In the data rows, the value 128 means zero.
Here are some points:
<135 140 147 150 132 111 117 115 138 129 146  91 118 138 113 125 129 129
  86 112 114 135 118 121 162 119 105 110 126 144 123 123>
< 86 109 160  79 132 135 123 108 157 147 100 124 123 153 117 156 156 111
  99 143 159 122 124 135 164 113  88 121 147 126 184 106>
<137 156 136 134 169 122 132 114 170 146 115 115 123 151 146 130 130 160
 145 141 123 130 135  99  93 117 140 106 143 128 129 130>
<150 173 123 156 141 170  93 145 126  98 113 113 142 134 106 119 134 144
  94 130 130 130 116 148 118 117 112 121 159 146 100 130>
<110  85 119  95 165 142 128 110 142  89 106 122  99 124 165 126 116 140
 123 125 154 120 144 108  83 152 152 103 126  89 125 104>
<122 134 103 148 119 148  99 115 153 157 140 108 103 133 137 147 105 137
 121 132 152 137 149 132 144 124  96 106  97 113 164  99>
<157 112  90  92 156 181  73 126 142 151 153 108 120 134 130 165  83 126
  81  84 172 174 140 139  80 119 141  86 114 109 123 150>
<133 173 138 143 176 111 147 119 140 111 139 122 118 144 137 119 119  89
 119 114 106 148 164  90 122 106 162 130 101  98 125 130>
<111 129  96 156 110  78 172 143 107 133 155 161 140 113 126 114  88  80
 152 178  88  77 131 108 116 172 116 141 148 133 156  90>
<154 125 103 178 106 141 141 161 137 118 118 111 134 145 168  99 118 116
 154 141 124 108 151 165 125 128 129 134 110 115 160 152>
<133 109 105 146 116 148  92 110 100 118 142 144 131 122 113 128 138 111
 107 112 168 152 168  93 107 124 110  93  99 107 134 134>
<113 142 174 154 112 164 110  84 149 109 161  89  81 169 115 163  81 153
  97 136 130 113 173 128 116 133 121  97  88 111  85 108>
<161 136 145 145  75 106 136 180  82 104 109 117 169 100 113  81 156 137
 180  97 108 159  76 145 129 155 169 161 178 164 105 163>
< 86 112 117  93  77 106 147 170 107 169 179 148 169  81 157 167  83  83
 162 165  90  89 142 165  98 179 107 178 116 155 116 150>
<132 101 119 112 145 128 136 101 148 171 137 150 105 153 102 137 110 155
 105 104 157 128 149 110 160 126 107 139 117 160 129  86>
<133 103  94 154 152 120  99 108 140 136 131 119 109 133 135 141 127 133
 151 137 139 122 157  80 153 104 116 136 116 151 125 145>
<132 131 138 167 137 100 156 141  98 102  95 130 116 167 121 110 171 162
 134  86 126 159  85 167 127 108 132 134 139 128 140 172>
<135 118 105  97  97 157 104 108 149 149 175 133 121 158 115 136 112 133
 136  99 174 152 158  90 114 146  97  88 108 155 125 135>
<102 144 107 145  88  87 143 169 104  91 172 153 165 116 150  99 101 105
 176 163 106  80 173 134  98 142  88 165 106 124 153  95>
<104 149  86 163 152 135 154 114 131 113  97 143 107 125 144 141 162 126
  97 106 143 157 151 130 124 102 112 152 114 106 138 139>
<161 100 112  99  90 108 137 136 100 118 106 108 147 107 119  99 165  93
 132 125 141 141  80 156 142 117 121 139 148 106 123 134>
<166 116 143  97 161 173  84 121 155 122 109 143 132 111 108 150 147 164
 151 145 152 124 135 128 158 141 118 114 147  80 101 132>
< 99 120 163 132  81  89 156 181  78 151 179 139 178  72 159 108  88 111
 162 121 101 119 131 170  89 163 132 178 141 115 131  95>
<122 123 108 154 150 155  97 136 104 168 155  99 120  96 133 148 116 138
 108 103 170 153 129 102  85 130 140  92 126 151  98 161>
<110 116  85 121 119 139 119 125 137 144 142 159 116 133 155 169 138 115
 105  92 159 168 173 134  96 139  97 117  88  93 123 152>
<117 142 143 134 159 130 119  92 153 124 140 163 103 122 157 137 140 105
 156 126 157 130 104 112 144 130 125 152 134 146 131 128>
<146  92 110 152 137 144 115 106 151 146 153 153 118 155 112 137 147 129
 147 139 112 100 131 115 122 106 151 114 137 131 154 157>
<100 100 156 157  97 120 130 154  89 160 115 135 149  96 119  99 136 109
 169  95 150 159 116 108 124 153  76  99 181 168 165 167>
<108 103 119 150 130 130 134 110 129 122 124 102 132 125 106 112 103 162
 160 125 104 122 105 110 120 115 103 101 134 137 114 124>
<130 147 136 135 158 113 106 103 164 147  98 152 123 120 110 104 163 155
 145 130 152 111 109 123 142  80 114  84 126  89 125  84>
<108 109 128 117 154 144 108 117 120 162 133 108 123 133 121 123  99 151
 127 125 121 139 158 119 118 115 101 106 108 162 133 124>
<170  89 165 181  83  82 172 170  89  82  84 130 167  81 119  75 162 113
 143  97 143 164  80 165 116 157 176 121 183 157  83 124>
<144 112 158 172  95 104 156 136 113 157 117 155 121 136 130  92 138 122
 160 125 145 131 111 102 138 141 145 128 163 140 103 130>
<154 147 149 152 143 131 121 154  89 135 109 119 143 134 108  99 145 107
 125 137 106 100 148 159 127 133 147 123 106 126 147 112>
<108  85  94 139 123 157 134 114 146 164 115 130 109 138 135 125 132 120
 103 128 146 124 137 110 122 137 149 101 114 155 109 123>
<135 166 165 115 139 128 117 117 159 149 111 137 142 109  97 137 121 175
 136 115 157 130  87 135 104 130 169 136 161 115 140 146>
<177 123 174 115  95 124 126 114 104 127 102 117 105 155 110 132 147 168
 165  93  84 155 109 176 173  84 134 178 152 100 103 170>
<121 138 132  93  97 150 132 117 142 155 133 108 101 149 101 137 107  98
 140 128 154 130 155  99 124 133 138 112 117 131 127 154>
<135 125 123 126 172 124 152 108 126 146 135 133 110 133 154 165 118 135
  90 150  99 100 126 137  87 108 118 148 161 164 134 102>
<115  81  92 141 152 144 112 123 151 105 111 117 121 136 132 141 130 135
 127 114 159 155 166  86 158 133 136 132 123 146 158 112>
<133 155  92 123 126 124 114 128 135 124 108  95 125 129  84 110 156 131
 138 117 135 139 126 143  80 130 107 150 139  96 136 141>
<174 147 134 156 105  89 170 170  78  87 102  89 176  81 112  75 154 100
 176 112 141 146  78 167 105 168 169 136 181 117 109 115>
<113 166 112 124 145 128 121 104 115 102 140 117 121 155 148 148 114 122
  83 115 161 157 146 137 162 168  94 136 108 149 154 157>
<166  89 103 106 121 124 117 152 118 169 118 144 169 102 139  75 156  91
 171 183 134  73 149 148 142 170 136 147 114 148 112  79>
Then 12 other points, each followed by its number:
<154 131 156 145  97 111 145  99 126 168  84 124 105 142 102 106 136 105
 136 104 124 148 140 150 125 102 147 147  95 111  87 135> 0
<104 127 123  92 128 133 117 110 162 140 111  97 109 133 126 148 145 157
  88 128  97 133 142 152 158 139 112 150 123  87 151 150> 1
< 86 138 123  95 134 139 130 114 155 136 122  93 116 120 132 156 140 120
  86 121 146 108 149 134 114 141 105 115 123 148 173  95> 2
<117 134 119 139 141 113 130 117 151 138 131 157 123 162 126 121 123 140
  94 145  90 133 126  97 157 130 169 128 125 107 144 108> 3
<124 116 156 130 152 150 115 114 149  82 104 132 116 138 155 125 156 149
 130 108 114 137 160 115 114 106 129 123 117 131 134 161> 4
< 84 116  99 152 130 142 139 101 135 131 128 128 109 158 106 159 151 118
 130 139 146 133 107 145 135 141 101 125 112 142 164 135> 5
<148 129 121  82 106 117 147 126 144 100 117 170 127 124 122 104 129 115
 147 128 145 126 144  90 136 131 132 115 134 162 133 128> 6
<141  98 172  90 117 133 139  88 144  96 117 119 121 138 121  93 162 144
 158 143 137 119 153 148 166 126 140 108 106 102  90 112> 7
<168 149 161  97 156 163 101 139 102 135  89 126 147 116  82 134 167 126
 121 132 156 124 115 154 157 111 165 103 158 120  96 139> 8
<111 173 134 110 154 142 136 101 128 162 139  93 105 118 104 125 116 146
 151 101 154 137 122  86 160  99 165 108 134  87 118  99> 9
< 97 158 117  84 110 142  95 108 162 140 150 170 114 107  95 167 132 111
 118 106 178 164 116  75 100 139 119 101  99 166 173 167> 10
<102 122 128 146  83 137 145 176  80 153 179 117 173  91 128 137  85  96
 141  95 104 144 131 176 127 181 118 176 123 124 125 139> 11
Which two of these numbered points are nearest to each point below, ignoring the direction in which the first points spread most? Their numbers follow each, nearest first.
<154 149 161  97 103 153 106 137 135  98 120 153 116  85 102 156 123 149
 101 136 163 139 131 152 153 128 130 126 134  87 131  92> > 8 1
<152 158  75 126 125 131 123 119 115 131 113 137 153 153 106 145 143 155
 132 128 137 133 137 167 149 104 165 125 139 135  90 137> > 8 3
<126 114 123 114 134 128 143 121 166 144 137 144 123 166  91 130 112 122
 123 115 119 131 122  97  96 119 171 128 132 113 136 132> > 3 6
<172  87 178 181  81  73 179 180  80  80  78 159 178  89 157  71 182 107
 178  84 104 161  78 148  98 142 140 130 185 113  89 126> > 4 0
<110 164 138 106 126 119 148 114 142 131 139 117 114 120 143 145 105 127
 121 121 141 137 131 148  96 133 145 136 128 137 122 117> > 2 6
<146 127 139 101  95 172  82 137 120 105 172 126 131 105 148 134 105 104
 105  84 174 163 116 154  98 146 163  86 114 137 145 178> > 10 11
<117 107 141  79 147 137 128  88 157 115 144 141  85 173 133 152 114 135
  96 156 141  86 166 135 160 102 171 125 106 124 111 108> > 7 3
<170  85 136  99 108 173  81 128 126 135 111  99 142  94 115 154 162 142
  86 148 123 109  93 130 162 128 134 119 141  87  90 139> > 8 1
< 91 133 108 148  92 117 141 159 133 140 155 115 125  98 152 141  85 105
 118 145 104 109 129 159  89 172 123 161 106 126 116 126> > 11 2
<130 155 130 170 114 150 123 115 131 122 117  86 109 127 115 115 132 158
 129 114 145 144 138 139 104 108 171 117  99 104  90 146> > 0 4
<126 156  94  92 123 111 156 121 153 131 122 124 118 133 115 125 121 113
 125 137 103 144 158 121 120 122 107 130 136 135 131 145> > 6 1
<132 155 143 143 145 166  81 119 118 151 170 135 116 129 106 163  88 118
 114  97 112 164 140 143 111 163 127  86 105 177 122 165> > 11 10
<104 127  86  97 152 130 119 114 131 155 166 104 107 162 154 132 108 138
 147 143 141 126 133  75  91 115 127 143 114 153 134 121> > 6 2
<121 164 149 143 123 141 156  94 144 105 126  88 105 164  75 128 160 171
  97 154 139 122 162 152 146 100 149 123 108 164  92  97> > 7 0
<133 114 152 121 112  82 150 159 102 116 153 135 160 125 166 115 110  89
 165 183 174  77 135 168 100 172 123 139 137 155 136  84> > 2 6
Now 12 new points, numbered from 0 again:
<119 162 107 101 121 130 119 119 113 127 139 143 131 156 161 123 134 116
 151 134  88 135 140 115 160 126  92 152 114 151 100 139> 0
<179 109 112 139  73 144 119 183  78  96  97 102 186  76 126  88 121  93
 138 143 119 111  96 178  96 150 154 170 170 126 107 108> 1
<113 129 150 159 159 128 136 128 164  94 104 128 127 158 150 128 125 131
 156 136 137 124 160  91 133  89  87  92 112 126 125  99> 2
< 93 129 121  84 128 111 150 117 102 102 104 133 114 145 139 169 162 137
 114 130 104 113 166 134 131 117 169 104 114  85 156 156> 3
<115 155 117 117  83 102 141 148 111 162 148 133 136 133 143 130 112  98
 145 136 150 131 104 115  98 170 130 137 156 144 133 150> 4
<133 145 145 145  97 111 159 147 104 135  97 108 138  98 115 101 118 113
 158 123 152 113 135 113 171 131 129 112 172 168 112 146> 5
<159 129 119 157 112 139 115 159  96  94 140 152 176 105 132  79 160 133
 143 132  99 117 135 119 105 142 141 167  97 137 122 126> 6
<132 169 167 137 143 119 128 119 117 162 161 130 118 136 139 143 127 135
 125 128 112 135 175  80 116 106 149 126 114  89 151 126> 7
<174  87 128 115 108 115 125 134 102 115  97 117 138 109 135 110 149 148
 134  97 132 144  83 106 157 115 169 141 154 126 103 132> 8
<122 151 165 108 165 128 115 128 160 127 144 100 121 114 128 121 129 144
 110 125 157 128 113 135 168 133 162 134 106 151 156 167> 9
<132 142 167 112 139 148 125 114 146 127 137 146  99 158 110 143 127 140
 110 137 126 128 126 126 158 131 112 145 123  98 101 141> 10
<111 147  85  81  84  87 172 176  73 124 175 168 184  89 155 126  77  82
 110 179  88  75  98 148  85 181 140 176 136 157 156  86> 11
The same question for these:
<132 133 128 117 128 173  84 119 131 164 170  95 118 147 157 158  96 124
 149  90 145 161 133  95 104 135 147  81 106 142 142 165> > 4 7
<152  98 116 112  83 135 119 176  91 136 142 124 180  76 117 143 116  98
 118 141  88 119 115 148 144 155 151 154 147 138 136 139> > 1 6
<133 162 127 137 156 166  97 156 149 107 131  99 143 136 177 128 119 116
 119 119 117 126 120 132 146 110 108 145 130 113 149 163> > 9 0
<163  89 132 168  94  80 170 159  80 155  87 153 176 102 110  73 173  87
 167 106 104 161  91 178 135 161 101  90 181 148  87 115> > 5 8
<144 123 112 128 123  97 114 134 118 122 115 161 131 140 150 119 151 116
 176 130 137 128 102 156 146  97  92 154 121 160 101 165> > 0 10
<111 140 125 145 143 128 126 106 131 136 113 113  99 155 101 126 143 113
  96 134 141 113 129 139 125 130  94 126 130  95 129 123> > 10 5
<122 138 108 128 163 153 126 125 137 113 102 172 110 136 112 141 162 148
 149 117 139 135 140 117 125 113 163 104 117 117 133 163> > 3 10
<141 118 128 159 170 137 145 141 149 133  84 130 145 164 148  84 167 179
 176 134 168 117 120  93 124  78  96 126 125 118 171 106> > 2 6
<124 155 112 103  84  82 178 174  91 122 172 148 171  92 144 123  87  82
 169 185  79  71 122 170 100 181  90 147 117 149 140  71> > 11 4
<124 107 116 146 167 122 112 125 162 146 168 137 118 109  97 126 112 116
 149 112 154 119 160 128 166 111 165 147 106 111 131 115> > 9 10
< 89 118 105  90 106 100 167 141 100  94 170 161 153 145 165 169 101  82
 114 163  93  88 138 123 124 146 125 161 125 149 138 106> > 11 0
<104 158 125 112 134 117 150 101 166 125 126 106  99 155 126 130 156 151
 134 125 130 142 107 126 147 104 154 136 112 140 127 134> > 9 10
<124 129 156 154 156 106 152 130 129 164 137 126 123  87  93 112 114 144
 141 123 121 141 155 106 138 111 151 154 125 129 142 124> > 7 5
<139  80 158 161 121 108 119 128 140 151 117  86 153 142 115 108 118 111
  99 103 121 131 131 178 160 137 178 132 134  91 125 157> > 9 10
<122 169 143 130 145 141 141 117 148 151 109 148 121 113 115 136 138 140
 130 117 104 133 129 112 120 117 167 117 106 117 147 102> > 7 10
